The rows below come in pairs that one turn or mirror swaps. Which row does each named row swap with?
The rows were stretched afterwards, more along some directions than others.
pid: 0.53, 1.07, -1.28, 0.80, -1.67, 1.36, 0.11, 0.12, -0.47, 0.62, -2.04, -1.71, -0.17, 0.19, 0.11, -0.59, -1.71
fonu: 1.93, -0.99, -0.91, 1.79, 0.06, 1.43, -0.50, -1.26, -0.12, 0.21, -0.19, -0.93, 0.29, 0.80, -1.88, -1.27, 1.57
gon: 0.08, 0.02, -1.47, 1.68, 0.44, 1.46, -1.89, 0.00, -0.51, 0.85, -0.72, -0.26, 1.05, -0.44, -1.95, -0.71, 0.77
Bap: -1.84, 0.33, 0.89, -1.79, -0.15, -0.65, -0.55, 0.01, 0.09, -0.52, -0.47, 0.57, -0.96, 0.94, 0.41, -0.51, -1.93
lobek: 0.04, 0.33, 0.18, -0.93, -0.52, -0.58, -0.73, 0.58, 0.18, -1.38, -0.11, 1.62, -0.67, -0.01, 1.60, 0.13, -1.80
Tudi: 0.18, -0.45, -0.39, 0.89, 0.75, 0.28, -1.42, -0.09, -0.28, 1.38, -1.11, -1.23, 1.18, -0.58, -2.38, -0.30, 0.71
bepi: 1.82, -1.47, 1.31, 0.52, -0.34, 0.43, -0.50, -1.51, 0.87, -0.08, 0.36, -1.75, -0.16, 1.92, 0.13, -1.38, 0.66
Gide: -0.27, -0.03, 0.87, -0.81, -0.53, 0.67, 1.14, -2.36, -0.67, -0.63, -1.40, -0.57, -0.43, 2.44, 0.71, -1.52, -0.82
pubi: 1.16, -0.34, -0.49, -0.70, 0.47, -0.30, -1.02, -2.01, -0.14, -0.62, -1.89, -0.01, -0.79, -0.07, -1.17, 0.18, -0.27
seto: -0.37, -1.79, 1.52, 0.31, 1.56, 0.20, -0.55, 1.14, 0.93, -1.31, 0.93, 1.04, 0.47, 0.68, -0.85, -1.80, 1.49
difu: -0.76, -1.34, 1.35, -0.91, -0.58, 0.90, -0.32, -0.53, 0.21, 1.42, 0.94, -0.49, 1.06, -0.09, -0.71, -0.62, 0.01
nurin: 1.65, 0.70, 1.02, 0.85, -2.04, 1.20, -0.16, 0.21, -0.02, -0.01, -0.01, -1.67, -0.18, 0.01, 1.02, -1.89, -0.51
Bug: 1.18, -0.35, -0.97, 1.90, -0.70, 1.84, -1.08, -1.04, -0.22, 0.38, -0.62, -1.69, 0.15, 0.79, -2.29, -1.62, 0.73
Vesur: -1.82, -1.33, 1.75, -1.06, 1.04, -0.49, -0.88, -0.88, -0.23, -0.66, 1.02, 1.39, 0.53, 1.30, -0.77, -1.51, 1.35
lige: -1.71, 0.42, -0.66, -1.14, -1.01, -0.59, -0.61, 1.81, 0.67, 0.27, 3.42, 1.49, 0.72, -3.56, 1.94, 2.23, 0.57
toges: -2.21, -0.03, 0.37, -1.61, -0.31, 0.00, 0.79, 1.11, 0.53, -0.39, 1.44, 2.15, 1.04, -1.52, 1.99, 0.79, -0.70
nenu: 1.84, -0.30, -1.50, 2.89, -0.41, -0.19, -0.68, 1.68, 0.83, -0.70, -0.95, -1.04, 0.23, -0.40, -0.37, -0.21, 0.71
talar: 1.94, 1.39, -1.60, 1.86, -2.64, 1.22, -0.78, 0.38, -0.08, -0.10, -0.59, -1.68, -0.34, -0.75, 0.67, -0.45, -1.09
tufo: -2.77, -0.64, 0.32, -2.27, 1.14, -0.88, -1.44, -2.23, -0.54, -0.11, 0.34, 1.63, 0.33, -0.10, -1.28, 1.62, 0.83
bese: 0.03, 0.52, -1.01, 0.47, -0.68, -0.10, -1.22, 0.48, 0.57, 0.50, -2.04, -1.66, 0.19, 0.13, 1.03, 0.75, -1.30
koneb: -1.84, -0.35, 0.56, -3.81, -0.64, -0.62, -0.83, -3.00, -0.78, 0.94, 1.57, 1.06, -0.67, -0.04, -0.33, 1.51, -0.52
gub: 1.43, 1.33, -0.88, 1.06, -2.27, 0.92, -0.57, 0.47, 0.09, 0.95, -0.83, -1.72, -0.26, -0.58, 0.84, -0.06, -1.85
tanu: -0.79, 0.72, 0.28, -0.94, -1.09, -1.40, -0.96, 0.65, -0.13, -1.18, 1.19, 1.96, 0.01, -0.88, 2.57, 0.48, -0.73
tizar: 1.29, -0.55, 0.07, 0.70, -1.35, 0.53, 0.29, -1.52, -0.40, -0.25, -1.56, -1.42, -1.16, 2.65, -0.70, -1.70, -2.06
mutek: 0.70, -0.92, 0.49, 0.24, 0.58, -1.04, -1.09, 0.76, 1.12, -1.67, 2.93, 1.95, -0.21, -0.62, 0.82, -0.21, 1.37
bot: -0.22, 0.40, 0.60, -1.09, -0.35, -0.69, -0.18, 1.77, 0.59, -1.39, 2.53, 2.97, -0.21, -1.39, 2.48, 0.39, -0.02
fuvig: -2.54, -0.69, 0.96, -2.22, 1.77, -0.01, -0.75, -0.44, -0.32, -0.16, 0.17, 2.40, 0.05, 1.07, -1.37, -0.57, 0.32
fovas: 0.89, 0.51, -0.78, -0.68, -1.66, -0.71, -1.36, 0.46, 0.41, 0.85, 0.43, 0.19, 0.81, -2.72, 1.59, 2.42, -0.28
Gade: -1.62, 0.57, 0.44, -3.07, -0.36, -0.24, -1.02, -4.69, -1.69, 1.28, -0.97, -0.76, 0.08, 1.42, -0.52, -0.01, -0.91
Lepo: -0.01, -2.43, 2.23, -1.79, 1.26, -0.29, -0.58, -0.70, 1.26, -0.16, 0.94, 0.43, -0.42, 1.45, 0.32, -0.67, 0.17
mip: -1.43, 0.19, 1.44, -1.77, 0.70, -0.17, -1.23, -2.40, -0.97, 1.21, 0.61, 1.28, 0.33, 0.97, -1.23, -0.58, 0.49
ribof: -1.23, 1.78, 0.65, -0.23, -0.77, -0.52, -0.64, 1.92, 0.17, 0.60, 1.21, 0.91, 0.87, -2.06, 1.98, 0.33, 0.02
paru: -0.61, 1.32, 0.04, -1.56, -0.98, -0.52, -1.07, -4.03, -1.26, 0.37, -1.06, -0.90, -0.21, -0.48, -0.64, 1.68, 0.67
Depas: 1.45, -0.38, -0.34, 1.49, -0.23, 1.10, -1.11, -0.56, 0.30, 1.05, -0.42, -1.68, 0.40, 0.30, -1.78, -0.81, 0.99
belik: -1.91, 1.77, -0.55, 0.50, 0.00, 1.13, -0.89, 1.65, 0.59, -0.85, 1.23, 0.89, 0.39, -3.06, 0.67, 1.35, 1.52
Dat: -0.89, -0.67, -1.06, 0.78, 1.77, 0.55, -0.34, -1.20, -0.35, -0.31, -1.52, 0.33, 1.06, 1.02, -1.43, -0.41, 1.80
dup: -2.95, 0.71, -0.43, 0.93, -0.74, 1.69, 0.16, -0.36, -0.66, 0.62, 1.46, -0.22, 1.39, -1.50, -0.37, -0.16, 0.27
guzi: -2.42, 0.73, 0.55, -1.69, 0.16, 1.95, -0.73, -2.89, -0.90, -0.15, 0.53, 0.99, -0.82, 0.58, -1.32, 0.01, -0.16
Kare: -1.26, -1.38, 1.11, -3.13, 1.45, -0.79, -0.41, -2.95, -0.13, -0.08, -0.01, 1.90, 0.45, 0.81, -1.15, 0.84, 1.36
mog: -1.79, 0.40, 1.22, -1.35, -1.44, -0.65, 0.32, 0.83, 0.49, -1.05, 2.51, 1.21, 0.12, -1.74, 2.83, 0.99, -0.52
gik: -0.23, -1.74, 0.95, 1.88, 0.78, 1.88, 0.88, 1.67, 1.09, -0.86, 1.47, -0.13, 0.73, -0.52, -0.80, -2.99, 0.71
mefos: -2.83, 1.51, 0.33, -2.13, -0.94, -0.96, 0.53, 0.73, -0.01, 0.78, 0.75, 0.94, 0.29, -1.44, 1.72, 2.04, -1.65
mer: -1.22, -0.28, 0.63, -2.45, 0.65, -1.33, -0.49, -2.41, -0.31, 0.64, 1.48, 1.74, 0.12, 0.03, -0.65, 1.92, 0.71
lato: 1.62, 0.54, 0.68, 0.56, -2.15, 0.49, 0.20, 0.30, -0.16, 0.53, 0.68, -1.23, 0.09, -0.78, 1.27, -0.91, -1.87
Sigu: -0.11, -0.77, 0.51, -0.84, 0.46, -0.97, -0.93, 2.23, 1.80, -0.37, 0.52, 0.61, 0.03, -1.29, 2.37, 1.18, -0.43
teki: -0.86, 0.08, 0.17, 0.35, -0.11, 0.22, -0.43, 0.12, 0.18, 0.35, 2.32, -0.33, 1.73, -1.65, 1.07, -0.55, 1.78

mog is swapped with tufo
pubi is swapped with gik
pid is swapped with fonu
Sigu is swapped with Lepo
guzi is swapped with belik
nurin is swapped with gon
fovas is swapped with difu
tizar is swapped with nenu
paru is swapped with dup
Dat is swapped with Gide

